In the data rows, 128 means zero.
Each pair is two rows. How far apart are they, by a hidden measure? 0 means very close, and 30 very far. Two or three weighted sums of its numbers give each row a place; it is the straight-line distance between the places.
[125 154 162  93 109 140 132 113 126 156 144 113 153 141 145 109 131  92  97 121 146]
[175 115 131 138 133  95 120 158 137 102 130  95 123 139 140 184 116 133 127 163 137] >> 18
[156  98 110 155 148 112 145 145 132 118 128 114 119 137 122 166  88 135 103 167 106]
[158 125  97 132 133 112 142 159 125  99 111 110 138 133 145 144  97 130 118 148 118] >> 7
[138 120 126 139 110 131 119 107 104 140 102 153 102  96 115 138 112 143 150 102 132]
[119 109 155 101 147 135 112 151 165 104 148 115 150 147  89 118 182 154 112 152 120] >> 22
[114 147 126 165 120  97 128 115 100 141 125 161  94  94 117 136 124 132 137 107 126]
[131 154 161  88 100 139 137 117 144 155 159 116 151 145 145 108 138  89 103 115 142] >> 10
[131 148 155  99 102 139 132 114 132 159 151 111 147 137 148 105 132  86 103 117 156]
[116  88 113 162 142 139  86 105 131 141 114 171  92 127 124 134 138 128 149 108 144] >> 11
[140 122 125 128 118  88 126 155 125 137 163  83 149 127 171 137 126 105 125 152 159]
[126 158 159  98 103 148 135 114 137 160 147 111 145 142 143 115 132  90 105 116 147] >> 13
[147 123 104 134 137 121 125 155 118 145 144  97 135 115 167 159 104 123 162 152 109]
[119  94 117 165 145 143  90 110 132 136 106 170  90 129 123 132 137 112 159 100 150] >> 10
[135 157 168  91 103 145 129 113 140 160 149 111 149 145 147 107 134  83 103 120 153]
[144 122 126 144 131 120 107 149 107 144 135  94 135 127 177 155 111 129 148 154 119] >> 7
[156 123 107 104 112 107 127 140 116 132 114  87 156 142 157 105 122 126 121 144 151]
[138 167 146 139 133 117 179 103 113 105 122 139 131 104 129 136 105 118 120 108  95] >> 16
[129 110 132 167 123 148  95  83 118 118 105 161 115 130 101 158 109 121 143 108 140]
[131 118 122 138 108 136 115 108 115 141 109 151 101  96 116 143 114 141 150 104 129] >> 4
[124 140 136 162 146 104 142 122  96 123 118 148  97  83 136 141 117 132 132 100 107]
[108 113 128 109 111 111 151 152 100 159 161 118 126 112 161 123 115 105  91 126 139] >> 7
[126 156 160  95 101 146 131 114 127 155 153 112 146 143 144 101 131  84 113 124 139]
[128 157 152  98 103 145 136 112 136 159 146 107 145 135 149 107 137  91 101 121 141] >> 3
[134 128 136 126 125 137 136 134  84 122 103 144 130 106 124 125 139 147 146  93 113]
[115 148 127 165 124  95 127 116 104 140 119 158  94  93 118 138 124 134 141 111 127] >> 5
[124 138 135 162 144 104 143 122  96 122 118 148  96  83 135 140 118 132 133 100 107]
[170 103 151  69 141 159 122 147 190  65 165 122 168 153 121 122 175 113 135 165  98] >> 21
[125 158 152 139 135 142 179  97 135 114  90 126 137 119 119 142 123 111 128 109 117]
[126 140 124 120 114  86 121 163 113 142 159  95 146 124 171 131 126 108 147 150 146] >> 10
[104 150  90 107 116 146 132 173  99 155 142  91 169 137 174 140 141  80 113 135 165]
[142 109 136  78 120 179 105 122 155  89 139 133 170 142 120 121 153 143 145 144  99] >> 9
[173 133  90 134 134 110 137 164 125 103 112 105 140 132 142 156  94 129 118 153 119]
[162 127  96 132 127 113 144 162 123 100 117 104 136 131 144 160  95 125 113 153 125] >> 1
[129 121 143 151 142 147 120 109  92  98 106 152 138 137 110 143 134 128 140  97 122]
[100 117 100 124 144 154  83  82 155 120 106 140 115 131  98 126 143 130 149 119 119] >> 19
[114 109 141  91 132 169 139 111 169 104 152 122 157 150 110  93 118 129 130 148 114]
[134 119 130 139 111 134 115 110 112 142 102 151 103  99 115 135 111 142 149 103 126] >> 6
[132 156 161  95 100 154 133 113 136 157 139 110 145 134 145 108 134  88 111 119 152]
[139 166 148 140 134 117 179 106 111 106 122 139 130 105 130 137 106 118 119 106  98] >> 8
[129 132 131 127  99  94 119 156 118 156 153  86 145 135 171 137 128 116 152 165 146]
[113 144 126 163 121 100 129 118 105 142 123 160  93  95 119 138 124 132 139 107 122] >> 8
[162 130  92 131 136 110 142 154 128  99 105 109 138 130 142 144 104 128 125 152 118]
[140 149 114 112  90  84 135 156 115 134 158  89 167 132 166 131 105 128  89 131 153] >> 15
[101 102 109 126 127 169  84  76 146 129 103 134 114 139  90 122 145 131 155 117 124]
[165 135 100 134 134 109 137 162 129 103 115 108 136 127 143 146  88 131 112 150 116] >> 12
[104 138 109 103 108 148 140 168 100 170 187 118 145 135 160 114 122  80  71 114 183]
[126 119 126 143 172 111 146 169 191  93 160 111 114 154 106 138 106 176  89 191 108] >> 18
[131 157 133 161 181 115 129 148 162  91 161 111  98 117 102 132 116 176 118 184  97]
[132 114 129 140 105 141 115 110 113 140 107 151 104  98 116 138 114 143 144 102 131] >> 15
[170 106 113 127 137  90 120 145 152  86 113  98 130 127 137 162 117 121 126 133 111]
[104 125 125 107 140 148 101 105 115 109 107 130 142 138 104 113 153 142 145 106 125] >> 10
[124 142 136 162 145 104 142 122  94 121 117 147  97  82 136 138 117 132 132 100 106]
[119 179 122 137 123 133 135 168 124 145 145 108 152 170 168 135 144 128 108 151 152] >> 7
[167 109 112 129 139  93 119 145 150  85 113 101 126 128 143 154 116 117 123 131 110]
[174 109 117 127 134  95 124 145 149  97 111  99 118 130 137 158 113 118 125 130 111] >> 1
[147 132 109 146 136 114 117 147 109 137 141 101 131 130 169 154 111 121 160 148 120]
[116 144 124 161 121  99 127 116 105 141 121 158  91  94 117 136 125 132 139 110 124] >> 9
[128 115 128 139 107 135 118 110 114 139 103 153 106 100 113 144 119 142 147 102 125]
[100 112 119 108 160 155 108  94 120 102 112 127 146 142 104 107 164 127 161 108 121] >> 15
[123 124 108 130 134 118 122 135 107 134 102 101 137 133 151 116 123 148 145 139 114]
[120 148 128 104  80 115 161 152 116 182 161 118 128 127 161  99 131  82  71 108 165] >> 11
[123  94 112 157 151 137  93 109 133 144 102 169  91 130 119 137 136 134 148 102 147]
[114 145 124 162 123  98 130 120 104 140 119 160  91  92 117 135 125 130 138 109 123] >> 18
[132 110 109 128 123 127 110 151 111 146  95  94 145 141 156 147 121 130 132 135 116]
[134 118 127 141 109 137 116 103 109 142 104 154 106 100 112 141 116 141 148 105 128] >> 12
[131 118 123 139 109 137 116 108 108 139 106 151 103 101 114 144 114 141 150 103 124]
[118 147 127 163 120  99 130 115 104 140 122 158  90  96 118 137 122 132 141 109 121] >> 1
[129 155 167  96 113 145 130 111 131 156 143 113 146 143 143 112 125  87 102 119 144]
[143 138 101 128 146 134 106 139 114 124 107  84 136 120 153 139 112 132 138 139 123] >> 4
[117 169 133  96  82 126 164 156 118 170 172 120 142 127 162 107 138  88  72 112 167]
[137 166 146 138 134 116 180 107 114 106 121 139 131 104 131 136 107 119 120 107  97] >> 3
[138 108 149 114 163 117 151 160 162  80 170 116 147 157 103 130 153 146 117 168 121]
[130 147 132  83 121 159 135 112 143  78  89 124 153 175 109  87 175 117 142 133 116] >> 13
[139 168 146 139 134 117 179 106 111 106 122 140 129 104 130 136 106 118 119 107  96]
[144 140 156  90 112 181 106 132 203 105 131 124 148 149 106  92 152 112 126 143 107] >> 6
[126 144 124  80 121 161 141 127 184  98 158 133 164 162 121 107 163 132 134 153 130]
[141 119 109 133 128 123 120 161 116 138 108  97 147 134 153 153 124 137 134 141 118] >> 5
[124 141 134 160 145 100 144 123  97 122 117 148  97  82 136 139 118 131 132  99 107]
[135 128 136 126 127 132 140 135  85 120 107 144 125 106 123 125 136 152 143  91 114] >> 4
[165 109 119 127 144  89 118 142 145  90 114 100 126 126 138 159 116 122 118 137 112]
[138 142 106 139 170 119 122 137 151  95 159 107 121 168 120 162  95 156  98 169 117] >> 3
[127 111 131 167 124 145  97  82 116 118 106 161 114 127 100 159 109 120 146 105 137]
[118 140  98 107 132 141 139 167  90 170 176 130 139 138 182 105 153  82  79 124 181] >> 27
[102 130 138  81 108 168 128 140 164  86 141 125 153 157 113 107 104 124 134 142 103]
[ 98 165 149 123 138 128 160 139 154 101 141 120 151 166 102 110 130 163 100 176 126] >> 13
[112  87 127 149 144 180  99  97 140 119  88 164 101 145 117  81 137 108 171 114 154]
[126 142 137 161 143 103 142 122  95 122 116 147  96  82 136 139 117 133 131 100 107] >> 14
[125 143 137 161 146 105 143 122  96 123 116 147  97  83 135 139 115 133 132  99 106]
[153 127 120 129 136 100 123 157 108 136 111 101 146 136 156 151 119 140 142 143 121] >> 13
[104 144 121 110 109 160 143 171 114 159 177 114 131 135 165 118 121  65  80 127 166]
[135 147 118 119 116  89 128 160 109 150 158  93 151 120 181 136 130 100 139 153 154] >> 11
[132  93 116 167 142 133  86 108 131 141 109 167  97 131 114 137 147 121 148 109 140]
[146 126 113 117 126 124 116 145 111 142 123  93 150 139 153 142 112 140 130 130 118] >> 10
[132 122 133  92 105 154 128  94 170 101 153 121 172 153 131  94 158 118 143 153 107]
[128 115 120 140 104 134 118 104 111 140 108 153 104 100 118 140 116 141 149 102 126] >> 4
[173 123  90 122 140 115 138 157 131 101 106 108 139 135 141 152 102 127 116 158 110]
[138 166 148 138 135 116 180 107 114 106 121 139 130 104 131 136 104 119 120 107  96] >> 17
[105  82 121 136 137 165  84  84 158 146 114 161  94 152  95  96 169 105 133 118 154]
[128  90 113 163 150 141  94 102 131 142 119 165  91 135 118 126 138 117 157 109 137] >> 5
[112 105  99 135 143 165  88 112 153 152  99 153  90 169 109  91 155 101 167 100 150]
[130  98 129 100 130 191 133 121 153  95 143 130 150 146  97 131 132 128 134 125  99] >> 11
[113 104 128 155 132 160  96  73 167 143  99 163 118 160 109  76 132 107 156 117 153]
[146 146 103 134 170 115 124 141 156  89 146 110 126 161 118 157  92 161  95 166 107] >> 20
[124  99 130  91 142 184 129 119 159 100 152 129 153 143  95 127 138 132 138 119 103]
[123 103 128 129 159 176 108 122 146 139 101 149 111 170 108  83 154 119 165 117 140] >> 16
[137 128 135 120 123 135 143 131  86 120 105 142 128 103 125 125 141 152 144  94 112]
[112  94 125 158 135 162  85 100 175 149  89 159 101 160 117  97 132 129 140  93 150] >> 3
[122 181 103  95 101 178 137 119 157  95  94 124 156 186  99 111 138 117 139 139 105]
[117 147 123 160 119  99 131 116 103 137 122 160  93  94 120 137 128 131 137 110 125] >> 12
[141 121 110 136 172 129 173 155 143  95 158 123 151 153 104 150 132 153 104 172  87]
[176 111 132 135 131  95 116 155 137 106 129  96 124 138 143 183 117 141 129 162 130] >> 4
[107  97 101 126 134 160  69  69 149 132 116 140 120 125  92 133 140 132 153 116 130]
[140 141 128 119 108  90 131 153 110 146 151  89 141 111 177 135 122 107 142 146 144] >> 10
[130 116 126 140 107 133 117 108 106 140 105 155 104  98 113 145 112 146 153 102 123]
[126 141 130 109 115  77 121 161 104 145 174  87 154 127 173 139 130 110 135 147 156] >> 15
[126 163 166  93 104 139 135 113 135 150 148 114 151 134 145 106 136  92 104 116 148]
[135 117 125 139 109 132 116 104 111 141 107 153 102  98 115 141 113 145 151 105 126] >> 11
[ 94  93 109 123 152 154  97 103 145 150  96 166  94 141 108  84 131  99 151 103 135]
[131 138 124 125 109 105 123 159 112 146 163  90 153 126 159 129 125 103 137 145 149] >> 17
[110 125 149  85 136 164 152 116 182  84 147 136 158 157 105 100 160 105 140 171 101]
[148 150  98 122 105  94 160 164 135 112 117 102 150 133 143 131 107 121  95 152 148] >> 19
[112 134 111  91 112 149 121 107 149  80 121 129 154 172  89  92 163 146 169 151 106]
[136 109  90 131 138 115 120 156 111 139 114  90 162 130 159 127 102 144 124 146 114] >> 5
[137 135 113 124 127 101 132 155 119 129 109  91 136 131 142 137 113 164 146 137 118]
[155 100 107 156 145 107 143 147 136 116 133 115 124 141 120 174  84 136 104 165 106] >> 9
[133 133 109 121 152 118 110 138 107 132 117  94 142 135 141 131 103 155 120 142 116]
[110 102  85 141 150 163 108 112 162 163 122 151 107 127  90 103 142 114 137 131 164] >> 5
[130 116 126 138 111 130 118 110 112 144 103 152 104  98 114 140 113 141 148 101 132]
[131 123 124 139 109 135 118 108 110 144 106 151 104  96 115 139 113 146 149 101 124] >> 3
[ 93 142 143 116 141 127 162 137 165 116 162 123 155 166  92 119 134 162  88 171 128]
[138 166 148 139 134 118 180 107 113 106 122 140 130 103 131 133 105 117 118 107  96] >> 17
[123 158 151 140 137 141 178 101 133 113  87 125 135 116 119 144 122 109 124 107 116]
[115 146 123 162 121  98 128 117 104 139 118 157  93  96 120 138 125 131 137 107 123] >> 12
[140 124 102 141 137 115 119 159 114 139 135  99 139 121 173 149 106 129 159 149 118]
[133 156 160  91 108 145 135 117 143 157 149 116 146 136 140 112 136  94 102 115 143] >> 7
[125 142 137 161 143 102 143 122  97 121 116 147  98  83 135 138 116 132 132  99 106]
[123 145 113 106 135 151 112 105 145  85 100 141 149 146  87 120 167 140 135 145 103] >> 13
[134 118 127 134 110 131 116 108 111 143 104 152 101  95 112 140 115 144 151 103 125]
[118 107 122 119 107 103 158 143  91 164 171 118 138 112 162 103 117 103  82 128 150] >> 15
[141 136 131 124 100 101 123 155 122 150 154  90 152 110 171 132 120 104 146 157 153]
[118 147 128 165 122  95 128 117 102 141 122 157  94  97 120 139 124 134 138 111 123] >> 3
[129 140 122 116 117  85 123 159 113 158 155  85 153 123 164 149 131 106 147 152 152]
[126 147 115 122 107 102 116 151 111 153 146  88 149 129 168 135 109 107 136 156 150] >> 11
[103 143 143 115 145 137 142 142 146 107 148 125 148 158  85 141 152 164 114 149 120]
[ 93 122 115 133 142 158  87 109 137 149  88 160 101 152 111 101 140 129 152 106 150] >> 7
[141 133 161  93 116 171 129 137 192 108 146 116 168 156 118 103 135 135 147 162 133]
[137 125 112 133 145 112 121 164 111 138 104  99 130 130 158 131 117 135 140 148 109] >> 10
[167 128  87 136 128 113 139 154 128 109 110 106 139 141 148 151  93 137 118 153 109]
[ 95 107 118 147 146 172  93  74 170 141  99 157  91 161 111  92 159 100 151 109 149] >> 8
[124 141 135 162 146 104 143 122  97 121 116 148  97  82 135 140 116 133 131 100 107]
[146 120 105 124 142 101 163 164 114 113 155 115 162 163 113 143 120 126  78 157 135] >> 13
[166 126 104 137 135 114 145 168 122 105 111 109 133 129 144 152  99 125 121 152 118]
[116 125 117 122 140 129 141 150 110 184 188 116 133 146 159 128 113  77  79 137 173] >> 11
[123  63 146  84 144 171  91 112 165 103 148 126 170 122  99 112 155 123 131 127 110]
[117  89 117 139 146 190  83 108 149 138 104 153 112 150  85  95 149 136 180 133 138] >> 15
[130 156 162  95 104 142 130 111 135 150 149 107 150 142 150 106 134  78 113 119 145]
[131 138 125 110 116  92 127 178 127 129 127  81 159 139 164 148 116 136  96 125 153] >> 5
[124 141 135 163 145 102 144 122  94 122 116 147  98  82 135 139 117 132 131  98 107]
[146 140 164  97 107 152 128 117 181  93 145 133 162 166 118 101 158 141 148 169 124] >> 6
[126 160 161  97 104 143 138 113 142 165 151 114 148 140 146 109 142  89 106 120 142]
[127 153 154  97 104 141 131 117 141 152 148 114 151 143 146 112 132  95  94 118 145] >> 3
[117 114 114 142 137 140  91  89 168 153  84 138 100 151 101 102 131 131 147 124 175]
[129 152 154  95 108 141 130 116 135 162 141 110 148 138 145 110 134  88 103 124 152] >> 8
[114 143 129 164 120  94 131 119 104 138 118 158  95  93 122 139 124 134 138 109 123]
[138 113 146 119 167 108 148 164 167  87 166 118 142 159  95 140 154 154 107 175 120] >> 29
[138 128 122 134 131 131 120 152 119 145 140  93 140 118 174 152 111 124 170 150 120]
[116 161 130  89 115 168 120 130 165  88 144 126 163 160 114  99 131 161 125 159 101] >> 9
[123 141 135 163 143 102 142 121  94 122 116 147  97  85 135 140 117 133 132  99 107]
[153 101 111 158 144 107 149 146 133 119 133 115 122 143 119 171  84 135 104 162 108] >> 9
[138 166 147 138 134 117 180 106 113 107 121 139 131 103 130 137 105 119 120 107  96]
[134 119 125 142 105 132 117 108 106 141 107 154 100  97 114 140 119 139 147 106 125] >> 5
[130  85  84 162 147 171 104  81 154 140 124 156  98 151 116 110 136 108 158 146 142]
[122 101 139 148 163 141 117 137 106 120 112 162 117 136 127 111 164 129 156  97 122] >> 10
[119 154 138 149 140 103 151 140  77 119 122 149 116 102 127 119 150 138 133 101 111]
[108 132 142 120 137 150 139 142 145 104 150 127 148 158  83 134 148 164 105 151 123] >> 10
[124 155 163 100 109 142 133 114 132 155 145 113 145 140 145 111 135  88 112 124 141]
[103 162 133 119 138 133 157 135 158 104 141 124 151 180  91 121 139 159 110 179 134] >> 6
[160 147 100 111 109  87 154 171 139 112 120  99 153 137 148 134 107 116 105 135 139]
[122  81 116 168 148 141  85 109 135 135 113 170  86 129 117 131 147 122 151 105 145] >> 13
[174 114 130 135 134  92 121 156 144 104 133  94 122 140 141 187 116 143 135 161 129]
[125 149 167  91 104 143 135 110 132 156 155 111 141 132 145 107 133  91 104 120 136] >> 17
[139 165 149 139 134 117 180 104 113 106 121 139 129 104 131 136 106 116 119 108  96]
[122 148 129  88  76 123 152 146 112 181 174 129 132 133 166 111 144  89  66  97 148] >> 6
[130 117 130 137 111 133 120 110 111 142 105 153 104  94 114 142 118 138 145 103 127]
[128 119 139  84 142 175 128 128 194 100 136 118 181 145 112 104 142 125 122 150 146] >> 14
[133 117 126 138 111 134 115 110 112 140 106 152 101  98 114 144 118 142 150 102 126]
[175 104 115 127 144  92 120 144 151  88 117 102 130 137 137 148 116 117 117 140 113] >> 16
[120 110 155 104 132 154 121 139 155 109 152 116 151 155  92 114 171 153 124 147 126]
[116 113 121 110 107 111 147 142 101 157 167 111 138 122 167 119 112  97 106 142 141] >> 8
[119  89 106 164 139 141  91 101 134 145 108 166  88 137 114 137 137 116 162 104 132]
[149 126 119 131 126 110 106 153 120 128 109  92 155 125 155 145 101 143 122 127 114] >> 15
[140 114 151 115 165 106 148 171 167  78 168 122 149 163 102 128 152 154 105 169 117]
[135 121 147 113 164 115 146 160 164  90 162 121 153 153 102 133 149 157 105 174 116] >> 7
[132  55 186  72 108 159 130 120 145 124 153 115 169 119 114  94 157 136 117 135 131]
[132 154 129 162 181 110 129 146 163  87 161 109  97 121 102 132 112 173 113 181  95] >> 3
[141 121 147 109 166 117 160 164 148  80 163 115 149 156  98 138 158 161 102 175 118]
[124 140 136 161 145 102 143 121  96 121 117 147  97  83 135 138 116 133 131 101 107] >> 26
[129 163 151 139 137 140 180  99 135 112  88 127 134 119 122 140 124 112 125 108 118]
[125 152 165  93 106 139 137 112 130 155 148 115 139 142 145 105 140  90 103 121 152] >> 10
[135 156 166  94 106 143 131 110 141 156 147 112 145 140 146 106 135  90 106 120 147]
[137 129 108 119 132 106 115 161 115 128 120 103 148 132 152 145 122 143 147 130 124] >> 2
[143 127 122 125 143 110 121 142 115 131 107  97 131 133 157 144 128 150 128 135 104]
[107 140 138 113 132 141 142 134 141 106 153 125 149 147  88 139 150 161 100 142 121] >> 12
[125 142 137 162 145 104 143 122  94 122 116 147  98  84 134 140 118 133 132 101 106]
[122 120 123 110 104  97 153 140 102 150 167 108 128 121 161 108 121 115  99 127 142] >> 12
[128 158 165  91 105 140 134 113 132 161 147 115 150 144 145 110 134  88 104 126 145]
[118 119 154 110 137 149 115 143 147 109 165 117 159 157  87 120 160 154 115 149 136] >> 7
[124 142 137 162 145 103 142 123  97 122 115 147  98  84 135 141 117 131 131  99 104]
[137 121 144 115 161 115 154 162 160  88 162 114 143 152 100 129 150 158 110 174 118] >> 21
[ 94 164 142 129 121 135 171 128 154 107 158 126 157 162 100 105 134 168 103 175 145]
[134 115 129 138 106 131 114 105 108 142 105 153 103  95 116 139 119 143 148 104 126] >> 1
[ 97 139 121 121 108 140 156 175 106 178 165 125 143 137 156 125 109  96  73 123 176]
[130 141  99 118 133 112  98 141 117 132 109  93 136 135 145 140 107 169 131 147 113] >> 11
[169 124  89 133 134 112 142 156 121  98 111 109 138 129 144 152  94 135 120 145 116]
[110 119 125 115 146 147  99 105 115 103 101 131 139 146 104  91 152 137 164 115 113] >> 9
[108 112 115 100 138 153 107  97 122 114 112 130 141 143 102 108 168 151 145 122 112]
[127 142 136 163 145 104 143 124  97 122 117 147  97  83 135 141 119 133 132  99 106] >> 12
[ 94 164 150 130 141 129 180 148 161 101 152 122 154 165  94 117 133 154  97 167 131]
[121 110 157 102 143 136 104 157 148 108 157 115 151 140  96 116 173 150 111 151 132] >> 11
[136 125 112 113 112 162 128  83 126  88 120 123 149 141 120 112 156 145 136 118 128]
[110 122 126 105 127 155 107 108 130 107  98 131 128 138 104 111 166 135 152 125 113] >> 22
[114  62 129 132 166 165  90  88 160 156 111 153  94 135  91 118 133  95 169 102 148]
[127 129 107 135 120 124 123 146 114 130 121  92 130 129 154 125 115 145 144 148 125] >> 22
[124 102 119  84 130 179 129 118 160 110 154 132 152 146  95 128 147 146 136 123  98]
[113  85 101 154 117 180  77 107 150 127  88 156 119 147 129 113 159 133 142 103 132] >> 17
[132 112 128 138 109 132 117 108 107 142 100 153 104  97 114 138 118 143 146 100 130]
[107  82 111 158 116 159  76  95 166 151 105 173  99 143 120  85 111 127 144 119 166] >> 11
[122  82 111 158 153 142  94 102 130 138 103 170  90 122 113 129 142 123 157 105 141]
[131 116 128 139 108 135 113 107 108 142 102 153 106  96 113 141 113 140 147 100 129] >> 19
[134 117 123 138 106 133 118 107 112 141 107 154 106  98 116 138 116 145 151 105 132]
[130 147 162  90 104 141 132 115 134 155 150 111 148 144 147 108 136  96 104 118 147] >> 11
[170 102 119 127 137  90 124 142 146  91 114 101 126 134 132 152 123 123 124 138 109]
[124 142 150 141 124 165 192 125 145  91 119 127 142 106 135 137 125 108 145 130 123] >> 20
[128 151 159  94 105 144 142 111 137 148 145 110 147 144 146 113 130  86 100 121 153]
[128 129 129 120 109  86 117 153 100 150 155  90 155 125 163 118 130 119 129 140 161] >> 7
[112 103 138 131 111 166  99  97 170 147  89 162 105 138 117  97 143 125 168 110 145]
[148 128 101 116 135 117 115 157 104 119 110  90 134 122 160 145 123 157 138 152 106] >> 12
[127 117 126 140 108 136 115 111 115 142 104 152 105 100 116 141 113 143 151 104 125]
[127  95 113 163 150 143  92 112 138 140 106 169  90 134 118 129 132 123 151 104 139] >> 15
[130 122 141 150 143 148 120 109  92  97 108 152 136 138 110 142 133 127 142  97 123]
[132 107 163 112 125 132 154 144 119 121 145 139 133  96 136 125 129 141 126 114 121] >> 9
[142 123 138  73 128 165 129 102 181 104 156 131 165 141 120 113 141 124 130 148  96]
[136 115 126 139 107 131 116 108 111 142 103 154 103  98 115 142 116 142 147 103 131] >> 16
[145 121 110 140 120 107 105 153 111 118  89  90 153 136 154 143 105 144 139 130 120]
[107 159 145 131 142 130 167 156 148 101 149 119 140 173  94 106 135 170 106 172 138] >> 13
[139 124 106 135 136 108 114 142 107 122 123  93 131 141 152 141 112 147 142 143 115]
[131 160 163  97 103 141 129 111 135 156 148 113 145 140 148 107 134  85 110 119 149] >> 11
[ 95 157 142 124 159 117 174 139 148 101 141 122 143 178  95 120 137 154  99 176 123]
[133 120 126 128 128 108 111 138 118 135  91  95 135 119 147 146 109 156 158 155 120] >> 9
[134 118 122 138 112 130 113 109 112 140 105 155 104 103 117 138 117 145 147 100 127]
[133 111 141 117 164 110 151 155 160  87 166 113 145 157 101 136 155 157 118 168 122] >> 25
[ 95 127 111 119 116 141 135 142  97 195 176 128 134 145 161 101 134  96  72 120 182]
[130 141 121 115 103  75 129 162 122 149 157  89 155 118 169 139 124 116 151 169 150] >> 15
[134 115 122 138 104 133 117 107 112 142 105 153 100  99 115 139 112 145 148 106 129]
[116 156 127  99  89 130 166 117 122 167 162 108 162 141 157 120 120  74  81 112 151] >> 8
[130 151 165  97 103 138 131 121 133 155 150 109 142 140 142 110 132  91 105 113 141]
[127 157 156  92 108 148 129 117 133 154 142 108 151 134 144 108 134  89  99 123 146] >> 5
[134 111 124 138 105 137 115 109 114 142 108 152 104  98 115 138 118 144 147 104 125]
[139 167 147 139 134 115 178 105 113 106 120 139 130 105 131 136 106 119 118 106  96] >> 4
[108 111 154  99 130 141 116 156 155 109 160 117 147 146  88 119 171 158 120 159 125]
[117 146 127 164 120  99 129 117 103 145 122 159  90  95 118 136 127 133 135 111 127] >> 16
[115 109 157 104 145 137 102 140 152 104 160 118 152 155  95 125 163 153 112 148 137]
[124 159 125  93  95 124 160 136 101 178 163 118 135 123 163  95 151  93  62  99 162] >> 16
[128 155 125  94 113 167 128 102 155 100 108 128 167 182 106 105 165 144 137 138 117]
[128 148 124 105  79 125 162 132 118 173 165 122 146 114 171 100 128  74  59 104 160] >> 14
[131 116 126 139 111 136 115 107 110 141 105 152 102 100 114 140 117 144 151 103 125]
[114 144 126 165 122  98 130 115 104 141 120 161  92  97 118 137 126 132 137 112 122] >> 1
[139 165 148 138 133 116 179 105 112 106 122 139 131 104 130 137 106 117 118 106  97]
[124  95 114 161 154 137  87 108 130 141 116 169  90 126 119 126 134 118 151 108 136] >> 16
[164 127  93 133 134 114 141 155 126 112 115 104 140 127 146 141 100 125 120 149 116]
[170 105 112 126 137  96 122 139 141  91 111  98 125 134 134 155 121 121 116 127 109] >> 7
[172 127  92 132 144 106 141 164 128 100 113 109 141 138 139 146  96 126 117 144 118]
[105 102 121 118 107 106 153 143  93 160 166 109 141 122 168 112 128 100  89 134 134] >> 2
[110 103 121 108  97 112 149 151  90 166 172 116 139 113 167 113 119 103 104 125 138]
[164 131  97 129 141 114 139 158 128 100 112 110 135 130 143 154  90 135 117 151 112] >> 8
[107  98 100 124 120 143  69  84 153 120 110 145 112 144  90 119 154 141 162 122 124]
[135  53 189  71 102 161 129 131 147 124 162 115 168 115 115  93 167 141 110 134 128] >> 11
[131 117 126 136 110 133 116 109 107 140 103 154 107 101 115 145 115 143 151 102 128]
[121 163 127  78 120 157 113  93 149  92 116 122 175 136 110  83 158 145 147 129 125] >> 8
[101 156 118 122 118 124 162 171 113 172 180 125 130 172 166 116 137 116  72 109 166]
[116 147 130 165 120  95 128 116 104 139 120 160  91  96 118 137 128 132 136 108 122] >> 13
[ 96  87 124 136 104 153  80  85 170 131 105 153 102 156 106  86 124 138 155  98 149]
[133 148 120 114 103  88 125 159  99 154 150  88 146 134 172 149 125 112 137 159 155] >> 24
[106 172 110 130 122 128 109 186 105 155 172 101 160 144 182 117 145  93 120 149 159]
[168 129  98 131 127 114 141 154 128 100 104 105 137 137 148 147  91 137 123 145 120] >> 14
